Each row is where one point has got to under a steady rotation. How many steps took it there?
The counts run from 0 to 190.
[147 114 128  91 127 135 122 133 119 130  91  89 129 139 159 157 117 109
 162 138 110 138  97 113 154 121 157 154 102 203  91 145  81 153 102 111
 151 121 156 122 163 138  79]  95
[176 124 104 105  93  91  78 130 137 152 127 136 137  81 149 126 161 123
 169 129  59 146 154 133 117 110 136  79 155  97 137 157 131 145 138 143
  89 128 124  96 135  91 102]  174
[ 93 168 102 156 150  83  59 131 138 122 158 135 105 103 129 114 147 176
 124 114 136  90 114 144 126 122 121 106 100 138 161 146 134 159 187 153
  99 149 150 112  91 136 152]  138
[109 103 130 135  46 180 161  90 161 123 167 118 159 172 152 165 136 110
 149 160 137 126 126 146 171 128 123 101 138 147 119 147 161 114 123 151
 141  83 122 110 164 162 138]  181
[138 168 134 147 107 134 125 103 117 114 180 110 143 164 163 185 161 137
 155 149 115  88 106 113 106 154 142 110 138 163 128 186  89 149 143 166
 128 139 157  90 121 150 142]  116
[169  82 103 106 131 151 156 120  85 125 112  88 122 116 132 150 150 115
 122 150 130 153 129  81 120 147 160 194 134 187 149 120  86 115  91 152
 114 120 146 150 132 139 121]  143
[ 91 152 125 134 162  78  78 127 121 137 130 122  85 100 147 132 141 162
 149 110 118 108 102 125 109 124 139 119  66 177 165 151 104 145 187 131
 117 153 149 121  90 151 140]  139
[164 107 125 110 118 159 128 131 101  94 120 110 157 126 159 143 118  90
 171 146 130 129 112 109 162 114 150 180 141 163  89 155  66 159  85 118
 133 108 159 115 151 116  82]  96
[104 139 128 125 167  99  90 128  97 134  93 107  84  86 155 137 137 134
 153 123 145 137 114 117  92 115 151 137  49 187 135 133  98 165 161 131
 110 117 143 123 119 138 118]  140
[129  88 118 143 132 156 160 141 135  88  75 149  92  64 154 154 126 103
  69 130 136 101 131 142 145 128 168 144 115 108 160 172  96 144  82 119
 100 121 128 111 137 121 156]  86
[168 124 140 106 102 110 135 117 125 154 154 162 133  90 192 132 153 145
 108 144  71 114 148 111 173 146 156 123 162 138 128 172 135 173 114 171
 113 112 108 112  96 148 141]  60
[173 119 110 110 102 125 169  95 147 133 138 136 179 111 120 156 130 142
 194 108 116 177 171 133 166 123 146 131 146 141 129 120 180 124 138 171
  96 136 134 116 132 174 137]  125
[126 128 105 102 166  97  88 137 107 110  83 129 115  68 119  86 140 123
 149  99 136 141 148 125 147  98 107 203 115 145 132 137  94 128 139 120
 114 126 151 138 118 100 122]  74
[127  61 121 111 153  87 125 136 158 136  62 112 121 115 122 101 100 117
 124 107 137 155 144 101 179 158 140 143 111 142 126  58 127 116 130 141
 104 145 111 149 119 109 139]  9
[110 163 112 116 153  81  77 136 161 109  92  82 128 153 160 135 117 112
 124 103 122 115  95 129 141 107 140 128 110 214  99 126 108 157 167 133
 155 106 153 110 122 106 117]  93
[139  69 123 129 139 115  70 110 107 104 126  85 102 158 102 133 131 114
 152 154 156 103 105 100  88 153 101 128 104 116 143 101  88  93 147 132
 101 149 128 136 130  72 114]  166
[134 133  78 121  86 144 107 134 166 110 185  87 131 124 127 121 136 163
 158 123 128 123 102 156 175 107 133 129 172 158 158 163 159 145 130 129
 130 161 179 121 142 161 157]  23
[181  78  98 112  86 142 135 111 110  92 137 115 149 133 105 136 121 109
 158 148 109 112 128 119 160 139 107 165 167 114 150 137  77  99  89 113
 113 181 148 134 159 106 118]  98
[102 108 121 119 141 108 143 145 150 111  60 139 174  96 101 120 119  97
 174 118 177 156 181 126 136 126 144 167 132 134 121 104  95  95 112 153
 122 125 147 145 119 122 127]  122
[170 113 138 117 117 164 102 108  63 105 173  93 111 131 174 131 136 126
 170 149 127 115  70 126 131 132 135 139 145 143 134 168 108 183 123 138
  88 116 164 100 144 114 116]  163
[150 133 155 100 155 100  79  95 111 115  96  91  56 143 126 118 120 122
 171 100 108 125  83 107 108 115 109 148 104 161 121 150 100 148 150 120
 132 153 139 130 117  97 133]  27
[ 69 135 109 114 101  84  94 125 175 110 133 115 147 184 129 117 132 120
 127 111 149  90 115 136 189 124  86 124 139 163 117 123 116 101 168 145
 162 110 143 149 111 130 135]  45
[111 140  68 180 107 156 135 122 137 135 178 108 181 120 153 168 144 153
 141 169 129 138 132 141 140 134 159 117  98 167 143 141 131 116 124 143
 155 133 164 106 149 194 117]  69
[109 121  78 113 113  87  68 124 161 118 135  71 119 155 121 144 140 149
 128 125 112 123  94 148 124 127 135  82 118 175 155  93 160 115 189 142
 119 131 141 123 131 131 146]  91
[ 94 129 127 144  86 115  54 105 146 140 181 134 117 143 153 115 140 151
 173 154 118  73 102 145 153 125  94  80 111 139 123 173 112 119 147 115
 168 166 136 121 124 142 118]  184
[181 106  92 137 129 124  88 119  95 146 162  87 102  90 122 105 179 157
 145 160  97 149 123  84  80 149 145 153 117 157 153 153  93 136 104 150
 113 157 124 132 105 135 119]  5
[ 99 159 108 121 151  81  59 133 158 118 121  74 132 164 136 129 124 128
 141 110 128 136  89 147 132 109 138  97  94 182 117  93 152 134 195 139
 119  97 150 114 129 111 119]  92
[128  90 134 122 154 113 154 130 159 123  76 128 147 116 139 128  84 112
 132 101 138 158 134 121 201 146 155 143 109 139 107  64 168 128 120 154
  98 106 130 109 125 127 143]  10
[ 78 118 119 128 121 127 103 141 177 115  83  99 104 111 153 115 107 134
 141 106 169 144  93 162 189  96 138  96 103 166 120 113 178 147 148 117
 138  86 142 125 148 145 149]  159
[131  68 111 132  95 162 163 156 122 110  92 117  99  82 141 168 148 112
  88 154 132 116 128 154 129 131 180 122 129 115 200 157 128 131 106 124
  79 125 140 110 162 145 166]  87
[ 81 116 169 102 113 122 159 109 149 100 101 133 112 169 149 164 101 115
 138 106 161  96 111 139 168 156 138 102 120 152 143 131 132 132 170 153
 121 119 147 120 142 166 182]  113
[ 63 111 125 144 134 137 150 126 132  84  92 139 148 139 138 178 110 101
  99 140 173 111 138 135 139 141 132 134  67 149 128  89 112  86 156 150
 113  73 144 122 155 131 143]  66
[131 131 105 140 151  75  82 104 165 112 131 147 174 132 132 122  82 123
 163 103 104 138 135 118 197 141 105 114  88 112 103  69 147 113 157 128
 105 151 122  99 114 100 117]  148
[144 101 169 100 162 126  96  98  99 111  63  96  71 139 122 130 106 108
 181 119 136 131 101  98 106 135 126 163  87 156  99 143  98 136 138 111
 117 121 121 132 139  92 121]  28
[ 95 142 134 114 137 126 127 143 157 110 115 100 102 119 170 130  92 134
 120  98 153 126  90 158 205  97 151 138 108 180 109 157 165 179 136 130
 130  98 163 108 128 152 163]  160
[160  90 106 168 100 138 115 138 182 110 168 119 162 147 117 129 126 122
 155 162 137 119 123 110 161 167 139 104 172  79 124 125 151 120  95 185
 110 151 117 106  99 100 149]  33
[124 109 141 159 151  90  76 114 165 143 104 149  68  95 164 116 109 144
 110 129  76 103 115 102 152 149 115 105  63 121  99 141 115 141 109 109
 137 150  84 110 119 103 126]  83
